(in the rows, 128 means zero)
Each run below is a few steps of one of 6 hidden systems, one row a step.
run 1, H (8 x 22):
[[134 104 114 152 132 144 153 215 166  97 132 148 157 121 146 189 129 123
  121 116 131 168]
 [113 147 100 102 156 166 125 127 168 158  83 196 186 140 134 112 119 165
  160 141 133 115]
 [151 112 113 158 101 135  64  79 116  73 120 125 167 110 151 140 136 196
  132 120 143 137]
 [152  98 180 139 113 131 175 151 136 106 115 165 153 122 160 181 149 139
   94  66 112 132]
 [126 122 114 141 158 149 139 168 123 125 115 196 143 172  76 100 122 182
  137 127  98  82]
 [ 92 135 142 149  77 152  92  66  99 129 134 123 142 147 149 132 145 188
  108 154 118  77]
 [167  95 171 140 107 103 158 107  75 116 159 169  93 129 140 135 155 129
  100  72 159 116]
 [115  85 138 125 163 139 172 188  91 148 158 115 118 180 101 125 142 144
  139 138  86  85]]
run 2, X:
[[170 155 129 145 115 138 138 141 185 124  95 192 168  97 134 130 146 150
  112  66 146 143]
 [130  84 131 146 141 146 127 153 127  66  99 183 178 143 139 181 108 180
  132 122 105 135]
 [158 132 162 130 124 148 140 104 144 144  94 156 180 128 136 116 162 194
  116  74 100  89]
 [142  97 144 183 100 131 128 147  92  71 145 175 124 153 107 150 139 181
   93 100 113 100]
 [105 103 183 114 128 146 167 110  94 158 124 144 141 174 143 136 149 168
  114 122  83  63]
 [146 117 124 163 115 124 123 135  77 130 176 141  93 163  81  82 157 172
  118 113 135  75]
 [ 83 100 159 127  98 138 143 112  73 152 174  92 101 163 159 154 150 131
  111 162 121  87]
 [128 138 124 114 131 120 157 137  95 191 175 140  73 152 106  74 157 104
  136 128 163  95]]
run 3, B (8 x 22):
[[114 115 138 145  86 160 104 107 143 113 124 107 184 114 194 185 154 176
  113 131 129 130]
 [167 110 156 128 125 116 175 136 117 125 129 218 121 128 140 137 147 126
  111  62 165 130]
 [123  80 124 129 168 156 133 162 107 117 122 131 171 170 116 132 130 198
  155 140  82  91]
 [138 152 147 152  70 147 113  82 133 160 140 125 147 118 158 113 183 178
   99  98 146  88]
 [125  72 150 144 119 114 153 135  63  90 165 185  92 162 134 163 125 131
  111 122 149 118]
 [129 103 150  88 168 147 165 135 105 189 136  93 149 158 136 100 164 155
  157 123  97  78]
 [126 146  97 185  71 144  99 145 118 135 189 115 107 136 112 109 170 164
  107 133 159 101]
 [ 75  96 151  96 121 132 157 107  86 153 150 157 107 156 183 172 125  99
  128 164 156 120]]
run 4, B:
[[179 130  98  89 186 108 114 107 126 145 115 134 128 111 106  63 122 121
  181 109 163 149]
 [117 122 111 168 106 141 101 171 158  86 135  54 151 107 139 178 124 134
  114 146  96 160]
 [120 173 150 106 115 123 165 110 170 163  90 206 121 116 136 129 119  84
  104 103 146 135]
 [148  94  89 127 183 118  90 132 103  70 111 143 144 141  89 109  88 162
  173 147 117 142]
 [137 149 163 128  95 136 122  96 167 139 103  58 167  88 171 148 154 136
  104 100  96 131]
 [144 138 136 163 115 106 152 154 128  91 126 215  87 134  82 129 108 106
   92  94 136 133]
 [ 99 109 142  89 176 140 122  95 112 129  86 111 163 158 125 123  98 158
  161 164  67  99]
 [177 159 134 165  84 112  97  91 132 122 145  86 112  90 115  93 164 144
  101  79 143 126]]
run 5, X:
[[122 127 156 173  72 134 128 147 145 100 145  72 133 106 156 189 148 125
   77 115 103 140]
 [101 151 144 107 144 133 175 141 145 155  97 225 114 158 104 118 103 101
  117 126 120 107]
 [144  94  95 125 165 130  76 102  86  97 128  99 152 142 111  97 121 191
  175 152 120 117]
 [144 146 172 149  66 120 136  99 137 141 147  79 117  95 161 147 171 116
   77  84 128 125]
 [103 114 130 128 151 120 175 186 118 119 136 198  88 166  89 143  96  88
  120 140 121 127]
 [110 129 105 100 160 150  94  96 116 160 117  82 164 145 126  86 130 176
  174 169 106  96]
 [158 149 131 165  65 106 103  93 119 112 163 114  91  92 138 126 154 116
   90  96 175 144]
 [ 97  91 154  95 160 121 187 171 117 130 126 149 113 151 144 178 101  71
  127 145 111 145]]
run 6, H:
[[165 166  69 127 142 126 112 154 178 147 128 141 133  92 110  85 133 108
  155 112 183 168]
 [ 99 109  96 123 137 142  98 142 152  94 111 104 167 113 171 188  97 120
  152 177 131 178]
 [174 154 129 106 145 130 133 114 186 142  78 157 175  86 148 113 137 131
  142  75 145 160]
 [136 107  96 165 137 138  94 166 145  49 106 137 165 124 108 163  98 165
  134 138 101 156]
 [117 156 165 116 113 151 141  94 176 140  66 175 179 118 156 151 126 150
  105 104  99 114]
 [164 109 123 159 136 113  96 110  99  53 109 182 133 136  84 116 106 180
  123 101 116 123]
 [102 115 193 134 109 143 156 111 122 123 104 116 151 148 145 167 135 156
   87 116  53  87]
 [151 147 138 155 117 115 135 114 104 123 131 198  92 151  69  80 132 150
  103  94 127  83]]
run 7, P:
[[149 148  97 183 111 139 137 204 152 122 152 171 115 140  71 106 146 149
  107 106 133 114]
 [ 56 129 140 110 113 150 113  75 113 132 101 159 143 159 159 157  98 142
  126 189 113 100]
 [198 114 134 117 140 105 116  80  97 134 140 118 126 102 134  82 162 150
  147  73 169 131]
 [112  88 138 161 116 141 162 211 120 110 167  98 122 150 131 184 143 125
  103 134  97 124]
 [ 96 185 124 105 122 148 144 107 158 199 108 190 125 145 118  84 132 123
  128 139 142  90]
 [135  86  93 137 138 115  70  91  64  78 155 108 120 136 128 123 116 160
  159 160 156 138]
 [138 117 172 112 107 132 174 140 143 172 143  80 139 104 190 162 173  98
  108  92 131 140]
 [131 136  84 144 152 135 144 201 139 132 145 196 108 155  70  97 118 127
  141 135 145 122]]
run 8, J (8 x 22):
[[120 110 198 102 119 110 150  61 111 107  90 152 132 122 169 173 110 110
  101 106 105 130]
 [177 113 146 139 169 104 160 174 118 105 125 126 107 140  58  97 124 131
  120  80  80 112]
 [ 76 150 143 159  89 154 109 119 134 119 117  94 139 152 118 147 122 162
   92 166  61  83]
 [125 147 162 123 105  93 138  65  88 132 133 177  63 137 109 102 117  95
   99 115 148 107]
 [124  72 138 117 171 109 138 150  71 108 156  59 102 152 109 133 116 119
  146 152  89 123]
 [103 183 135 143  86 141 140 141 161 191 151  71 106 123 118 104 161 106
   95 135 111  96]
 [ 85 138  89 132 121 114 104 119 103 112 150 168  76 148 107 126  85  90
  135 189 168 141]
 [129 113 137  67 168 115 132  93 110 170 128  54 129 117 162 111 133  97
  168 145 133 140]]
run 9, P (8 x 22):
[[123 168 126 124 132 121 155 144 126 191 153 124  77 148  76  62 141 100
  119 126 126  87]
 [ 81 127 101 130 117 117  92 105  84 123 166  87  80 148 116 122 103 104
  136 200 141 124]
 [139 133 141  86 133 103 149 101 122 176 148  79  95  96 163 115 143  61
  140 119 169 155]
 [133 117  80 129 163 120 139 212 139 127 158 101 101 129  96 122 113  83
  155 151 139 165]
 [ 80 174  96 103 128 148 108 121 186 167 104 103 149 112 149 132 105  93
  145 183 132 151]
 [166 132  85 121 143 104  88 108 143  90 117 144 131  86 135 121 104 107
  158 119 185 195]
 [133 103 138 111 159 133 146 169 169 103  95  97 175 104 162 186 110 109
  139 120  95 178]
 [151 179 103 143 134 140 120 151 203 124  79 173 165 105  94 105 117 142
  126 101 115 140]]
run 10, Y (8 x 22):
[[138 165 141 190  77 133 133 160 167 104 124 141 122 121  91 137 137 140
   67  94  90 111]
 [ 90 120 160 119 131 125 138  84  96 105  95 208 114 168 116 140  87 137
  111 146 102  94]
 [167 112 166 117 147 102 125  80  81 127 129  73 109 130 101  82 143 149
  129  94  92  94]
 [113 129 147 182  76 119 138 165 117 102 170  90  82 133 110 160 138 107
   71 129 104 118]
 [ 75 147 147  98 129 121 162 107 105 172 130 180  80 165 116 114 107  86
  119 162 131  94]
 [139 118 108 115 151 105  87  91  75 128 155  60  95 133 101  75 124 129
  162 154 132 119]
 [110 136 137 140  83 119 130 136 138 136 166  56  98  99 164 164 141  72
   97 140 143 158]
 [106 145 101  98 158 118 158 161 143 163 133 178  92 138 111 114 100  61
  146 155 162 149]]
run 11, Y (8 x 22):
[[100 157 137 134 125 103 153 158 136 122 132 132  64 138  76 128  91  55
   96 146 101 132]
 [ 83 157 125  97 150 113 108  81 120 141 104  97 100 141  98  95  82  93
  139 186  94 115]
 [143 153 129 125 118  86  95  84 127 107 126  59  87  86 118 113 109  74
  118 129 133 164]
 [107 133 138 114 141 103 152 160 151 113 118 105  94 115 121 163  86  42
  116 148 110 173]
 [110 178 107  97 164 120 124 124 169 155  88 113 118 125  85  86  86  85
  147 158  98 135]
 [127 157 106 133 124 109  69  81 152  81  93  85 127  91 117 125  84 108
  130 151 115 170]
 [139 140 161 108 139  97 149 119 163 103  83 123 124  92 140 162  91  60
  111 104 108 179]
 [135 154 120 121 176 116 138 164 170 109  79 127 129 128  67 107  81 102
  136 129  68 140]]
run 12, J:
[[195 161 111 153 126 127 118 151 179 124 111 128 153  90  97  89 154 153
  123  64 130 139]
 [ 93 114 132 151 107 145 113 128 144  69  94 178 165 134 151 198  95 150
  107 149 109 142]
 [168 130 174  91 160 114 159  84 123 147  85 177 140 127 120  94 132 138
  130  70 114 106]
 [154  96 123 181 125 127 101 155 106  57 139  99 139 134  92 141 127 183
  114 114  82 119]
 [ 93 150 191 128  83 140 169 102 135 158 112 155 126 143 153 157 145 122
   73 112  98  85]
 [144 107 121 137 158 104 130 130  70 102 144 175  83 169  62  86 108 141
  136 127 124 100]
 [101 105 160 126 108 141 123 103  95 145 150  38 136 142 155 142 157 154
  119 150  86  91]
 [130 157 128 157  88 112 153 152 120 150 177 154  58 132 100 109 146  85
   92 114 166 116]]

Which system made each run below?
run 13:
[[146 125 121 147 104 159 122 123 149 124 115 202 181 124 164 143 157 189
  125  95 162 121]
 [161  77 141 132 149 146 144 136 103 108 123 185 175 144 150 145 152 196
  144  88 136 113]]

Y
run 14, 2 rows:
[[128 131 139 145 107 151 114  91 101 142 130 158 143 160 114  94 158 207
  120 119 114  59]
 [139  84 156 156  92 117 131 105  56 101 175 146  99 145 146 148 156 154
  103 107 152 106]]

J
run 15 (2 x 22):
[[167  56 148  96 173 109 157 143  85 120 149  94 134 123 163 148 146 119
  158 100 140 153]
 [136 153  98 146 132 159 148 211 179 175 147  97 148 130 102 101 164 144
  133 119 111 111]]

H
run 16:
[[124 116 110 155 132 107 109 168 137  56 129  94 109 112 104 165  84  92
  119 151 104 178]
 [105 181 150  84 144 134 137  89 183 169  64 126 150 113 132 112 105  99
  128 134  90 126]]

X
run 17, 2 rows:
[[122  72 162 144 122 118 177 181  90 109 168 120  98 150 141 184 139 106
  102 119 117 128]
 [ 98 158 126 115 134 148 160 148 131 204 145 139 107 165  95  77 147 125
  130 146 116  69]]

Y
run 18:
[[186 127 140 131 126 125 123 114 166 105  96 133 176  77 162 144 146 146
  125  62 141 167]
 [145 113 133 150 137 139 151 177 163  80  89 193 169 126 123 172 112 149
  113  93 103 146]]

J
run 19:
[[153 178  92 167  84 138  74 102 171 117 120 139 154  91 124 103 146 168
  117 107 159 136]
 [125  85 164 123 122 117 149 116 114  77 110 182 138 125 174 203 107 112
  111 111 136 162]]

X
run 20:
[[159 124 127 152 137 118 166 185 130 112 137 219 105 145  87 119 130 124
  113  84 143 125]
 [ 94 100 132 117 147 162 116 114 106 132 110 119 178 169 141 137 127 196
  151 166  81  83]]

J
run 21 (2 x 22):
[[157  82 135 138 129 105  90  93  99  55 122  90 144 101 157 168 114 144
  132 117 124 169]
 [154 135 184 123 132 121 193 163 164 147 108 129 130 116 123 142 145 101
   92  64  86 124]]

B
run 22 (2 x 22):
[[ 94 112 112 139 138 147 119 180 162  86 107 101 164 129 137 188  93 125
  130 169  86 160]
 [139 187 130 113 127 136 118  80 178 157  72 181 158 108 124  88 125 142
  128 103 135 120]]

X
run 23 (2 x 22):
[[146 133 143 170 108 115  85  98 119  69 114  79 130 120  89 120 119 169
  101 115  68 112]
 [114 146 198 127  98 103 155  78 116 123 109 135  90 129 122 142 116  94
   72 105  88 104]]

B
run 24 (2 x 22):
[[ 87 153 135 162 102 154 131 155 171 100  92 172 154 144 113 168 102 146
   90 145  76 114]
 [135 138 160  99 146 108 122  46  99 124  85 187 119 141 107  91 104 143
  127 112 115  97]]

J
run 25, 2 rows:
[[105  91 131 120 124 144 105 121 120 110 133  48 166 121 186 181 131 143
  142 165 111 146]
 [156 174 132 129 112 120 166 150 172 170 133 170 105 102 117 101 151  84
  105  78 164 138]]

J
run 26:
[[120  95 144  97 170 111 152 152 102 141 146  38 103 134 130 134 120  83
  146 149  94 139]
 [117 194  97 147 106 136 131 167 174 177 150  97  98 118  90  84 142  95
  112 137 134 119]]

B
run 27:
[[111 122 141 117 103 130 127 114 155 113 114 122 151  92 200 199 118  91
  117 135 154 183]
 [165 138 112 104 178 125 160 171 174 139  93 184 149 116 109 108 117 110
  152  90 139 155]]

X
run 28 (2 x 22):
[[158 121 128 141 135  87 134 162 139  79 129 108  94  94 112 154 101  65
  111 103 129 190]
 [ 85 154 133  96 160 138 158 157 175 154  82 123 139 139 109 134  90  89
  131 161  70 126]]

Y
run 29, 2 rows:
[[144 181  74 135 135 138  81 124 172 154 121  84 145 101  99  68 136 143
  154 138 138 134]
 [111 132 119 137  91 120  92  95 144  83 117 137 134  92 176 183 102 100
  116 147 166 187]]

J
run 30, 2 rows:
[[105 173  85 167 105 126  96 132 130 118 143 163  86 146  61  88 107 134
  114 161 136 106]
 [100  99 156  86 133 115 109  44  78 122 119  98 125 130 178 150 109 117
  143 160 133 132]]

X
run 31 (2 x 22):
[[163 119 134 121 139 124 140 158 137 157 154  17 133 100 137 115 167 116
  136 103 113 138]
 [ 90 175  92 168  85 147 125 181 180 131 141 158 116 126 113 148 118 101
   99 157 144 142]]

J
run 32, 2 rows:
[[108 121 156 104 121 105 104  64 103 115 120  43 111 113 156 145 108  94
  125 157 104 142]
 [145 153 137 130 131  95 158 168 153 137 139  97  74 104  91 114 120  49
  105 107 121 156]]

J
run 33, 2 rows:
[[140  95 164  76 156  97 178 116  95 161 144 122  95 123 162 134 134  64
  140 108 157 148]
 [133 131  78 137 159 139 132 214 149 149 158  71 121 131  89 102 136 116
  155 150 117 137]]

X
